[[119 136  80 103 164  98  96 103]
 [ 92  74  43 151  54  76  46  89]
 [118  99  82 127  34  53 117 143]
 [ 86  71  96 100  52  87 167 130]
 [134 107  64 123 131  96 127 106]]	106

[[ 80 115  66  78  72  95 102  44  76  70 108 112  99 110]
 [ 98  97 151 110 144  94  85 145 101 133  78  96  85  82]
 [ 79 111  53  81  54 100 122  64 104  63 133 107 126 142]
 [109 108  69  89  89  96  92  70 123  88  50  89  68  81]
 [ 93  89  38  83  50 112  94  53 106  62  84  95  90  86]
 [106 100 126  90 123  86  79 117  95 117  77  96  72  73]
 [107 103  61  89  72 104 118  73 123  77  96 100 104 108]
 [110  94  96  95  91  99 102 106 110  95 102  94 102  99]
 [122  97  80 122  88 120 115 100 121  95 100  93 120 109]]	109

[[ 90  67  97 118  67  36  87 105  20  21  98 106  89  93]
 [110 103  97  79 124 129 125  91 134 130  99  75 123 118]
 [ 98  98  97 106  95  82 110 107  48  45 100  72 113 121]
 [ 92 133  89  97 102 132 114  92  94  88  93  63  99 125]
 [105 110  91 135  77 101  99 133  67  66  93  94 113 123]
 [130  78  97  93 117 124 118 113 153 147 105 101 131 107]]	107

[[132  89 111  78  93  60 115 109  88  64]
 [ 95 125  97 105 105  86 119  91  97  90]
 [ 36 120  91 141 120 144 103  48 104 138]
 [130  91 112  78  94  60 114 107  86  64]
 [139 123  78  93  86 105  88 163 117 102]
 [139 123  80  93  85 106  88 162 117 104]
 [ 35 139  80 145 120 157  97  66 115 151]
 [ 37 119  94 139 119 144 102  48 107 141]
 [131  92 111  80  94  60 115 109  87  64]]	64

[[ 82 108 168 105 136 107  92]
 [ 87 110 133 106 107 108 162]
 [ 94 107 116 105 123 106 136]
 [ 96 109 116 106 142 105 156]
 [ 83 109 142 105  83 110 132]
 [ 86 110 119 105  62 110 171]]	171

[[ 83  63  59  90 117  98 100  70 134  76  76  63]
 [122 124  58 125  34 137  84 104 127  82  90 164]
 [124  57 108  62 129  75  71  96 125 108 105 171]
 [ 92 110 101 105 111  68  91  91 109 100  99 132]
 [137 106 136 113  80 132 121  95 108 142  68  93]
 [ 90 111  64  62 130  79  68 115 134  96  80 116]
 [ 69  82 106 128  90 110  62 119  54  69 103  84]
 [125  92 113 100 115  81  39 105  35 104  92  86]
 [104 115 115 140 114 120  89  93 138 120  88  60]]	60

[[ 84  61  87  94 102 115 107 114]
 [ 97  94  35  84 121 110 118  93]
 [107  94  88  57  98  96  64  91]
 [ 90 109  90 112  42  88 109  93]
 [ 95 112  81  99  88  28 113 115]
 [101  93 114  74 102 101  69 103]]	103
---
(178, 85, 95, 98, 41, 112) >> 178, 112
(85, 31, 162, 71, 77, 79) >> 85, 79
(154, 16, 55, 75, 66) >> 154, 66
(47, 164, 75, 126) >> 47, 126
(127, 16, 152, 143, 128) >> 127, 128
((44, 53, 173, 52, 83, 85), (104, 92, 99, 104, 108, 95)) >> 44, 95
(113, 114, 102, 107, 102, 35) >> 113, 35
(125, 164, 113, 150, 167, 50) >> 125, 50
(86, 132, 40, 158, 32, 172) >> 86, 172
(47, 93, 111, 164, 75, 92) >> 47, 92
---
184 144  16  69  63 116 ==> 184, 144

112  80  97  79 103 101 161
108 131 159 122 120  98 167
==> 167, 161

168 148 131 102 131 108
100  88 121  95 107 107
==> 168, 148

 92  98  34 141 101 101 131
101 104  77  98  80  76 110
 89  91  67 110 135 142 116
==> 142, 141

 83 163  58 118  14  40 ==> 163, 118

100 112 110 186
 89  33 134  69
118 128  69 109
==> 186, 134
---
[[107 122 107  84 128  24  69  60 122]
 [159 167  71 180 116 133  27 144 157]
 [ 59  29 111  36 110  73 134  48  48]
 [113 100  90 100 131  72  62  75 110]
 [ 96  64  90 100 103 135 102  88  65]
 [137 140  89 141 124  85  39  65 105]
 [ 83  92 117  87  80  97 130  69  60]] Out: 59

[[130  48  44  92 101 106  92  67 138]
 [ 33 125 118  99 123  93 160 133  79]
 [145  56  45 105  78  96  53  74 141]
 [ 59 151 143 108  68  59  95 160  75]
 [ 48 170 146 135  68  63  73 170  70]
 [ 53 156 119 141  48  47  52 175  90]
 [ 33 145 119 128  93  75 109 157  81]
 [ 75 113 104 103  89  80 105 126  97]
 [ 93 119 117 107  95  96  93 113  89]
 [ 92  94  54 133  53  60  42 132 132]] Out: 145

[[117 121 117  85  94 153 133]
 [150 158 130 122 119 180 102]
 [ 45  24 123  75  82  44  74]
 [104  90  91 116 111  73  82]
 [ 95  86 111 103 109 102 100]
 [137 143  72  84  91 115 158]
 [ 60  61  77  91  98  80 140]
 [ 70  81 141  48  49  95  76]
 [ 53  49 116 107 107  90  83]] Out: 45

[[ 65 140  64  60 140  46 144 136 134  65 137  66  70 125]
 [125 121 128 130 113 134 122 100 106 129 122 122 122  94]
 [102 111 101  96 108  98 111 107 111  98 115 102  99 110]
 [113 127 115 113 130 112 130 121 126 114 134 109 113 118]
 [111  90 109 107  94 110  89  97  99 108  94 110 109 105]
 [ 91  42  90  94  69 107  42  93  86  93  56  95  92 113]
 [142  67 146 160  57 173  63  51  52 151  60 140 138  51]
 [132 129 136 139 119 138 130 101 107 136 126 127 132  91]
 [ 65  50  63  61  74  70  50 102  95  62  62  71  66 124]] Out: 102

[[ 83 101 117  85 102  93  87  98  91 107 109  69]
 [ 60 103 122  73 107  97  91 102  59 111 118  49]
 [100  88 100 103 102  98  84  98 108 107 109 110]
 [ 95  86  93 104 101 106  97  91 104 100 104 131]
 [ 89  97 106  94 102  99  93  99  92 104 107  91]
 [111 114 109  95  90  92 104  87 131  90  84  98]
 [ 99  98 108  96 100  94  87  99 107 105 104  90]
 [128 115  92 113  97  97 114 117 105  96  87  88]
 [104  87  91 110 105 102  90 109  94 108 110 111]
 [103  84  82 115 107 110  99 110  86 106 109 126]
 [141  98  69 132  93 109 120 101 133  86  80 162]] Out: 100

[[ 67 121 102 148  89 103 123 119 102  90 148]
 [ 73 118 102 146  93 112  38 116 103  93 147]
 [ 70 120 102 148  91 108 119 118 102  92 148]
 [ 76 116 102 144  95 115  62 115 103  95 144]
 [ 64 122 102 143  85  89 102 120  99  88 142]
 [ 65 120 102 138  85  84  79 118  98  89 135]
 [ 65 122 102 140  85  86 100 119  98  88 138]
 [ 64 123 102 145  86  93 145 120 100  88 145]
 [ 65 122 102 147  87  98  60 120 101  89 147]
 [ 66 119 102 135  86  83 157 117  97  89 131]] Out: 70

[[ 81 107 117 108 119 125  66  95  95  85]
 [ 95 105 108 114 117 110  74 107  99 105]
 [135 110  96 130  96  53 109 110  90 134]
 [113 127 120 165 138  83  45 126  86 139]
 [124 114 106 139 113  70  82 115  91 133]
 [114 116 111 146 129  87  59 124  94 136]
 [ 85 111 114 117 119 117  70 105  96  96]
 [ 43  96 116  74 118 172  69  88 107  51]] Out: 135
---
 62  33 156 125  81  84
117  24 116  63  82  51
147  61  88  51  64  47
==> 147

109 102 177 132 106
120 106 141 148 111
119 106 171 122 108
==> 119

139 108  47  87  97 133
162 144 105  57  38 154
120  85  34  97  96 119
==> 120

165 159  20 150  50 156  54
107 134 108  99 117  98 119
 40  80 131  39 130  66 149
==> 40

 19 129  65 133  79 124
133  64  82 110  42  69
 67 139 121  97  93 111
==> 67

127 185 101  95 133 172
122 165 100  42 125 175
122 178 102 175 129 136
==> 122

143 151  50 158 107
 89 127 104 115 106
 98  68 115  37  78
==> 98
